In the rows, zero is written as 128.
Each path below is one point turned by a fixed rotation once a step. After each direction that follows a path, write how fast that rotation turns it, in deg/step (0 if it stays still).
Each turn is a multiple of 5 degrees from 10 to 175, or 0.
Each row of a path follows its step; steps can be skipped.

step 2: [131 131 128 125 124 132 138 131 117 138 130 127 129 129 120 126 135 129
 133 124 123 133 133 123 128 136 131 127 120 130 119 130 129 124 125 130
 136 122 123 126 129 124 132 122 135 131 120 140 130]
step 7: [132 129 127 128 125 126 136 129 127 131 129 121 127 136 122 125 130 133
 139 127 122 129 130 111 127 136 129 125 123 133 123 125 124 123 132 131
 130 121 126 123 123 122 137 122 132 131 131 140 132]
step 8: [130 127 120 128 124 136 139 136 130 128 128 128 128 129 139 134 130 124
 119 122 121 131 128 122 130 135 129 134 127 130 117 138 124 130 138 123
 126 130 128 135 126 129 129 129 122 136 129 138 126]
step 14: [120 134 124 129 127 129 134 138 123 132 127 123 122 124 131 117 129 128
 126 129 132 117 131 130 126 139 134 120 127 120 123 132 126 122 135 123
 132 133 139 126 131 131 129 132 123 132 120 128 129]
step 20: [129 124 135 134 132 136 138 128 130 126 126 122 126 127 120 124 132 129
 129 127 124 121 121 132 128 129 126 119 119 124 119 131 124 132 125 132
 136 124 128 130 119 127 140 127 126 139 121 134 123]
step 25: [124 122 130 127 135 129 143 131 134 127 126 128 122 129 123 135 132 128
 125 127 125 122 125 119 127 133 123 118 118 130 120 126 121 129 126 125
 131 131 130 135 121 123 136 124 124 134 118 132 127]
step 26: [124 132 122 136 132 139 136 132 128 130 133 125 130 129 133 122 123 133
 119 126 115 128 118 122 125 125 127 133 126 124 130 132 122 123 120 130
 127 124 139 136 123 131 127 128 124 133 132 127 126]
step 29: [119 133 118 127 126 137 127 118 125 134 130 127 127 135 131 124 121 133
 123 130 118 119 127 123 125 138 135 125 134 130 127 127 127 125 128 130
 124 125 130 132 117 136 126 135 125 133 129 132 134]
step 30: [119 127 121 123 130 127 138 132 130 126 123 126 125 125 124 137 126 130
 127 127 126 117 130 116 128 135 132 120 123 131 123 123 121 128 127 131
 126 136 127 131 121 122 126 117 130 125 119 128 123]
Directions:
[125 128 125 128 127 126 125 130 125 128 127 127 129 125 128 129 127 128
 131 128 129 124 127 131 128 128 129 129 130 128 127 128 126 129 128 129
 128 129 129 127 128 130 126 127 128 129 127 129 128] : 20
[128 129 127 127 131 126 130 129 127 127 125 129 125 127 128 130 127 128
 126 127 129 129 129 128 131 131 128 128 128 129 131 132 128 130 128 130
 129 128 126 129 131 127 128 129 127 127 126 129 128] : 130
[129 131 128 128 126 126 127 129 128 128 130 129 127 130 128 132 129 129
 128 126 127 129 127 128 131 126 126 127 127 124 128 129 128 128 127 129
 130 127 128 128 125 128 129 126 129 128 128 131 126] : 140
[128 130 130 128 129 128 128 126 127 127 127 125 128 127 127 126 129 128
 130 128 130 129 128 128 126 127 126 127 127 130 125 128 127 130 127 129
 131 128 127 131 127 126 126 123 126 126 128 129 130] : 140
[126 126 127 128 133 128 128 126 130 127 129 125 129 128 129 127 127 129
 127 128 131 128 125 130 128 127 127 127 128 128 129 128 129 128 127 127
 128 127 131 129 126 131 130 128 129 127 125 129 127] : 10
[126 128 127 126 128 127 131 129 130 131 127 126 127 130 130 128 128 126
 131 126 126 127 126 126 128 127 127 131 127 131 128 127 130 130 125 129
 129 129 126 126 126 128 128 130 127 128 128 127 126] : 80
[128 128 129 128 129 129 128 128 126 126 127 126 129 130 127 126 129 129
 126 126 128 128 126 126 131 128 128 130 133 128 129 125 128 126 127 131
 127 126 127 127 128 126 126 128 129 129 128 131 130] : 130

step 0: [125 134 124 124 121 127 133 124 123 128 126 119 122 130 138 131 126 127
 128 126 127 115 136 121 120 120 131 123 130 123 124 134 128 121 123 135
 127 127 128 116 131 121 129 126 126 138 130 130 134]
step 2: [120 129 131 124 129 125 130 131 133 124 130 135 128 122 127 127 119 112
 121 132 123 125 126 123 130 136 121 132 124 124 137 130 130 133 137 130
 124 128 124 127 132 132 124 124 125 115 121 123 135]
step 6: [127 131 123 126 133 120 127 133 129 118 116 135 138 127 128 129 123 124
 130 129 127 113 122 123 138 127 127 126 128 124 124 132 125 125 124 127
 131 118 124 124 132 134 139 128 128 122 127 128 123]
step 8: [120 137 127 132 119 125 135 121 125 126 139 134 128 134 128 130 130 125
 125 124 127 128 126 129 126 126 120 127 130 126 131 123 116 122 131 132
 128 133 129 126 132 112 125 127 130 127 143 126 126]
step 15: [127 131 133 130 131 121 137 127 124 123 130 128 130 134 126 125 124 121
 123 124 123 122 131 130 131 132 129 130 123 133 123 138 130 117 129 133
 130 127 131 130 118 112 138 127 120 138 127 132 123]
step 16: [123 124 125 132 115 123 128 133 125 127 131 137 136 138 132 129 129 121
 126 130 124 115 134 133 127 122 127 125 121 118 133 129 125 124 132 129
 132 120 128 135 129 129 137 132 126 131 129 128 115]
step 21: [121 137 126 125 127 118 127 126 140 130 121 129 127 118 130 137 132 119
 137 133 127 122 128 126 131 131 122 125 129 120 130 125 131 127 123 134
 133 125 128 123 119 127 130 125 124 128 121 135 140]
step 28: [124 126 121 116 126 119 132 124 131 126 114 125 129 137 126 138 117 128
 129 131 130 117 125 122 131 125 121 120 126 122 125 130 123 131 131 126
 128 128 132 123 136 135 133 124 131 128 127 128 125]
step 29: [120 140 118 118 134 124 131 123 129 125 125 130 137 137 124 131 124 135
 128 127 124 127 131 121 127 126 122 128 133 122 128 124 126 119 120 123
 122 130 121 123 126 121 125 135 129 122 123 129 134]
Directions:
[129 128 128 129 130 128 129 131 129 130 131 130 126 125 130 128 128 125
 127 128 126 129 129 126 127 128 128 128 128 128 128 129 131 130 129 127
 126 126 128 126 126 128 127 126 128 130 124 126 126] : 35
[130 129 127 126 128 129 128 126 130 125 131 127 129 130 127 129 131 128
 129 128 129 127 128 128 129 125 130 129 129 127 128 128 131 129 129 128
 129 127 128 130 126 129 127 129 129 127 129 123 127] : 170
[129 128 126 129 132 127 127 129 128 127 128 129 127 130 127 127 128 127
 127 128 127 126 128 129 130 126 132 128 127 129 126 125 129 128 125 127
 126 127 129 126 127 127 127 127 127 129 130 130 132] : 125
[127 129 126 132 130 127 126 129 128 129 126 129 127 128 129 127 128 128
 129 126 125 128 128 128 130 127 128 130 129 129 127 130 126 126 128 132
 128 128 127 131 129 129 126 129 129 131 129 125 125] : 40
